In the rows, zero is written as 128.
Named turns come first, each shown by rows before and after it. Which turns, in which order, take the first row of each pair that follows to the second? Write the first one first, as in the answered first pair.
turn Melid:
[139 152 115 128 141 108 160 166 119 123 112 157 109 123 128] => [143 167 117 127 152 120 153 168 131 132 128 134 121 110 120]
[109 154 141  82 110  83 162 138 103  86 106 132 128 147 120] => [119 139 135  85 127  76 166 160 125 103  99 157 100 130 108]
[113 104 152 131 109 121 137  81 110 124 111  98 144 176 148] => [118  75 146 135 121 110 149 101 128 135  93 146 109 167 139]
[122 142 138 126 128 105 114 173 172 113 147 150 144 152 124] => [118 150 141 129 129 106 110 170 168 113 152 137 151 153 126]
turn raku:
[181 120 139 152 151 111 140 133 149 149  87  98 101 122 135] => [183 120 142 158 150 107 151 123 136 146  88 104 104 126 140]
[119  88  95  99 121 124  95 140 109  76 106 170  97 157 134] => [134  92 104 127 115 155 119 104  74  82 130 166 124 174 144]
[129 114 121 127 107 118 116 128 114 113 133 146 103 145 112] => [133 121 121 138 107 130 117 117 105 120 146 140 113 152 117]
[128 104 123 143 139 144 119 135 147 161 135 136 116 105 112] => [126  97 120 142 136 127 128 142 145 154 122 153 113 114 116]
turn vavi:
[110 118 144 129 131 135 131 155 138 139 107 180  82 146 118] => [113 164 157 126 117 130 150 139 104 112 128 129 151 180 131]
[121 121 106 118 150 110  83 168 185 139  95 136  83 101 115] => [126 186 122 110 132 103 110 143 140  97 121  66 176 144 131]
[116 136 113 123 141 145 102 139 155 143 131  93 128  92 119] => [102 140 114 102 129 116 101 154 156 120 111  95 125 107 123]
[145 153 148 117 128 179 129 117 111 106 141  91 173 113 142] => [139  99 131 114 139 165 102 148 153 130 109 157  94  84 132]
turn femin:
[156  96 106 155 109 200  93  70 125 152 124 170  64 127 145] => [148  93 105 144  91 184  91  63 111 130 112 172  69 149 158]
[139 191 105 133 152 131 135 144 135 157 157  82 168 112 120] => [118 182 102 102 109  87 133 134 107 103 121  94 169 155 151]
[111 141 122  82 148 137 107 137 132 116 130  56 192 141 125] => [108 120 121  70 147  83 138 173 141  96  89 115 163 159 127]
Then:
Each pair is two turns apart.
[139  92 120 144 135 161 119 117 139 162 136 162  85 107 120] => [112  99 110 116 114 159  71 113 141 133 126 122  93 108 130]
femin, raku
[134 130 153 148 120 167 156  93 103 109 153 111 165 161 136] => [137 100 137 149 156 182 122 129 163 155 145 135  99 103 107]
vavi, Melid
[123 138 138 117 148 110 140  94 134  95 100 165 198 194 169] => [126 130 135 117 161  92 150 121 154 100  87 187 178 184 160]
raku, femin
[124  92 142 117 144  87 136 139 111 123 108 134  77 137 153] => [140  88 143 142 163 126 136 124 113 160 131 132  75 113 141]
vavi, vavi
[141 159 118 100 128 101 158 136  77 107 107 115 177 196 123] => [160 145 122 128 134 148 164 105  63 136 131 122 178 185 125]
Melid, raku
[144 171 159 119 146 143 146 125 115 130 160  93 172 148 133] => [150 156 158 120 170 112 176 162 136 141 138 141 141 143 121]
femin, femin
[107 140 105 116 125 128  85 148 139 134 136 132 103 101 106] => [126 141 114 139 138 151 107 138 131 160 150 143 107  96 103]
raku, femin
[129 105 104 129 137 115 116 153 171 139 147 163  88 126 116] => [148 127 113 156 146 154 124 126 155 157 185 133 124 119 113]
vavi, vavi
[132 133 127 146 138 152 129 115 118 133 148 105 149 127 124] => [124 120 122 133 143 135 110 144 149 135 129 118 116 108 115]
vavi, Melid
[134  81 125 156 125 136 138 138 139 157  93 148  98 127 139] => [118  89 121 140  92 140 114 104 107 129  97 115 120 146 160]
femin, femin
[159 151 135 143 112 163 134  62  97 151 165 126 159 131 132] => [126 136 114  89 127  86  86 153 182 132 106 142  93  99 106]
raku, raku
[106 145  96 129 106 176 106  93 119 178 141 111 173 123 145] => [105 106  92 114 117 107 137 148 146 169  91 189 117 130 137]
femin, Melid
[133 110 111 115 147 131 139 122 133 151  93 176 114 122 117] => [113 120 107  90 126 111 114 121 133 122  82 149 125 132 125]
femin, vavi
[165  83 160 184  99 137 164 149 156 164 162 143 114 120 159] => [159 110 164 178  96 158 139 131 150 162 182  86 144 117 162]
raku, Melid
[137 119 132 115 122  80 147 167 135  95  79 157 106 134 144] => [165 127 145 149 137 105 186 160 117 121 104 168 127 138 140]
Melid, raku
